Each row has a name. Each question is about the rows just above it.

[153 173 173 173]  Q403
[111 135  80 107]  Q782
[141 124  72 162]  Q932
[111 135  80 152]  Q402
[174 173 179 174]  Q60
Count of [173] in Q403:
3
How many times does Q60 hold [173]?
1

[118 126 134 133 101 120 118 134] : Q228
[161 115 115 162 176 161 115 115] : Q75
[116 127 117 115 156 133 134 115] : Q546
[130 129 120 113 151 129 130 117] : Q617
[135 135 144 131 144 116 114 141] : Q653
Count of [126] in Q228:
1
Count of [144] in Q653:
2
How many times does Q653 hold [134]?
0
Count of [116] in Q75:
0
How many times does Q75 hold [161]?
2

[116 116 113  82 126] : Q418
[125 132 110  87 129] : Q49
[151  99 123 151  99] : Q544
[150 127 113 132  78] : Q749
How many times does Q418 hold [126]?
1
How many times does Q544 hold [150]?
0
How many times does Q749 hold [150]?
1

[180 137  98 164 150 167] = Q87
[128 129 127 128 128 128] = Q40
[180 137  98 164 150 125] = Q313
[146 140 139 140 135 140] = Q347
[126 130 147 130 130 130] = Q867
How many times does Q347 hold [140]?
3
Times [130] occurs in Q867:
4
Times [125] occurs in Q313:
1
Count of [127] in Q40:
1
Count of [131] in Q867:
0

[115 127 110 135 127 124 107 134 123] : Q999
[124 116 118 143 121 138 122 109 128] : Q116
[123 125 125 137 125 123 154 123 123] : Q729
[155 155 145 122 133 133 149 124 133] : Q356
Count of [125] in Q729:
3
Times [154] occurs in Q356:
0
How many times does Q999 hold [127]?
2

[117 133 106 133 136 122 120 120 124 128 133 123 130 144 133 139 115 146
 116 139 131 115 109  91 105 137 141 109 129 131 132 135 133 131]  Q732
[148 114 145 117 128 106 122 125 137 137 137 140 123 121 142 117 150  83
 109 138  96 130 114 145 137 139 121 127 136 138 136 123 143 140]  Q505
[144 116 135 133 117 123 140 108 142 140 121  98 147 144 124 128 136 122
 118 132 121 108 110 121 118 116 140 134 118 126 129 145  97 133]  Q876
[148 114 145 117 128 106 122 125 137 137 137 140 123 121 142 117 150  83
 109 129 134 131 116 147 139 138 127 140 131 129 140 123 124 142]  Q700
[147 113 125 144 115 135 139 122 128 132 136 107 148 143 132 133 126  97
 130 132 109 102  98 134 147 118 144 137 124 124 123 142 118 134]  Q977
[148 114 145 117 128 106 122 125 137 137 137 140 123 121 142 117 150  83
 109 129  97 131 116 147 139 138 127 140 131 129 140 123 124 129]  Q284
[139 120 136 114 142 109 105 143 115 127 148 164 108 110 155 125 145  87
 107 133  95 146 109 132 137 148 126 132 147 140 105 109 146 142]  Q829
[100 165 112 125 140 121 112 119 120 111 103 146 116 147 129 132 106 142
 140 119 148 138 143 119 129 149 131 138 134 111 133 116 136 127]  Q333
[116 146 143 121 117 118 113 107 117 115 117 117 125 145 128 137 130 151
 131 114 149 121 129 100 120 126 138 117 134 125 121 115 117 122]  Q923
[118 142 109 134 134 132 122 131 118 118 124 157 126 138 133 121 105  92
 146 121 119 142 136 160 156 147 129 143 133 102 134 120 149 137]  Q353
Count of [115] in Q732:
2
Count of [146] in Q829:
2
Count of [117] in Q923:
6
Times [133] occurs in Q732:
5

[146 103  93 130 144 158 117 161 156 111  91] = Q175
[126 130 132 128 130 130 132 132 130 129 132] = Q193
[162 124 119 117 165 162  93 162 138 117 117] = Q99
How many times does Q193 hold [132]?
4
How many times does Q193 hold [130]?
4
How many times does Q99 hold [163]?
0

[115 139  88  94 174 129 122 139 142  76 134 137 141  76 163  96 137 108
 129 146 129 139  95 129 128]  Q62
[127 128 140 133 140 142 119 104 128 132 138 144 127 181 128 160 140 131
 140 129 150 140 132 128 170]  Q320
[121 100 132 140 127 100 136 150 112 140 107  94 118  84 112 118 123 136
  95 110 140 118 142 117  92]  Q44
Times [132] occurs in Q320:
2
Times [127] occurs in Q320:
2
Count of [140] in Q44:
3
Times [140] occurs in Q320:
5
Count of [137] in Q62:
2
Times [122] occurs in Q62:
1
Count of [121] in Q44:
1

[138 132 129 122 133 156 144 123 147 115 131 121  94 110 142 156 107 126
 121 140 153 130 129 133 138 138  99 115 150 114 109 138 143 115 143 131
 126 114 136 143 133 126 142  93 150 150 140 138 115 122 150] : Q36
[142 132 129 127 141 141 144 130  92 115 129 111 136 153 119 155 137 122
 152 118 164 130 127 165 121 138 110 132 159 126  94 121 143 134 128 131
 126 123 133 131 133 126 155 114 137 116 167 120 149 122 105] : Q752
[139 133 129 124 138 152 137 129 106 116 126 118 119 147 126 120 135 125
 151 121 161 125 123 150 125 142 108 130 150 126 118 127 140 151 132 131
 126 120 124 129 133 126 153 113 138 118 155 126 131 122 112] : Q670
[110 167 128 124 165 163 122 127 138  97 125  98 106 150 107 125 123 117
 140 108 153 117 129 126 140 111 132 106 117 114 115 128 143 115 120 119
 137 114 136 113 132  91 142 113 118 139 151 145  97  82 150] : Q745
[138 127 131 124 133 155 161 123 150 115 138 151 100  97 142 156  96 127
 121 148 153 140 132 137 138 138  99 115 113 108 109 128 144  82 150 131
 122 114 142 154 133 126 140  81 137 161 142 138 123 126 153] : Q809
[138 151 121 114 128 155 113 122 143 130 130 106  85 125 143 156 118 126
 139 134 153 107 118 121 138 138  99 115 120 129 112 128 129 174 133 131
 141 114 115 142 133 121 145 113 147 134 129 138 105  97 141] : Q913
[138 127 130 124 133 151 161 123 150 115 137 151 100  97 142 156 139 127
 121 147 153 139 151 137 138 138  99 127 112 156 109 128 151  82 150 131
 122 114 141 153 133 126 139 139 137 151 142 138 123 126 152] : Q142
Count of [138] in Q142:
4
How many times does Q752 hold [155]?
2
Count of [137] in Q142:
3
How many times does Q670 hold [118]?
3
How many times does Q36 hold [150]?
4

[124 119 137 117  95 126 155 157 117 120 131 130 145 117 128 136 117 163
 119 118 149 133 133 138 111] -> Q118
[142 140 116 138 165 116 136 122 117 118 113 118 119 138 118 131 107 103
 118 123 118 123 114 127 119] -> Q450
[111 111 131 115 102 147 122 105 111 146 134 117 138 117  84 143 123 143
 141 134 115 108  95 103 141] -> Q85
[124 132 125 135 143 134  97 108 112 138 137 136 115 129 140 115 115 106
 117 151 116 131 137 124 147] -> Q207
[135 117 127 116 116 138 136 112 110 136 105 112 119 112  85 146 120 137
 132 116 117 108  91 108 130] -> Q92
Count of [117] in Q450:
1
Times [122] occurs in Q85:
1
How many times does Q92 hold [115]?
0
Count of [118] in Q118:
1
Times [111] occurs in Q85:
3
Times [112] occurs in Q92:
3
How many times does Q450 hold [124]?
0

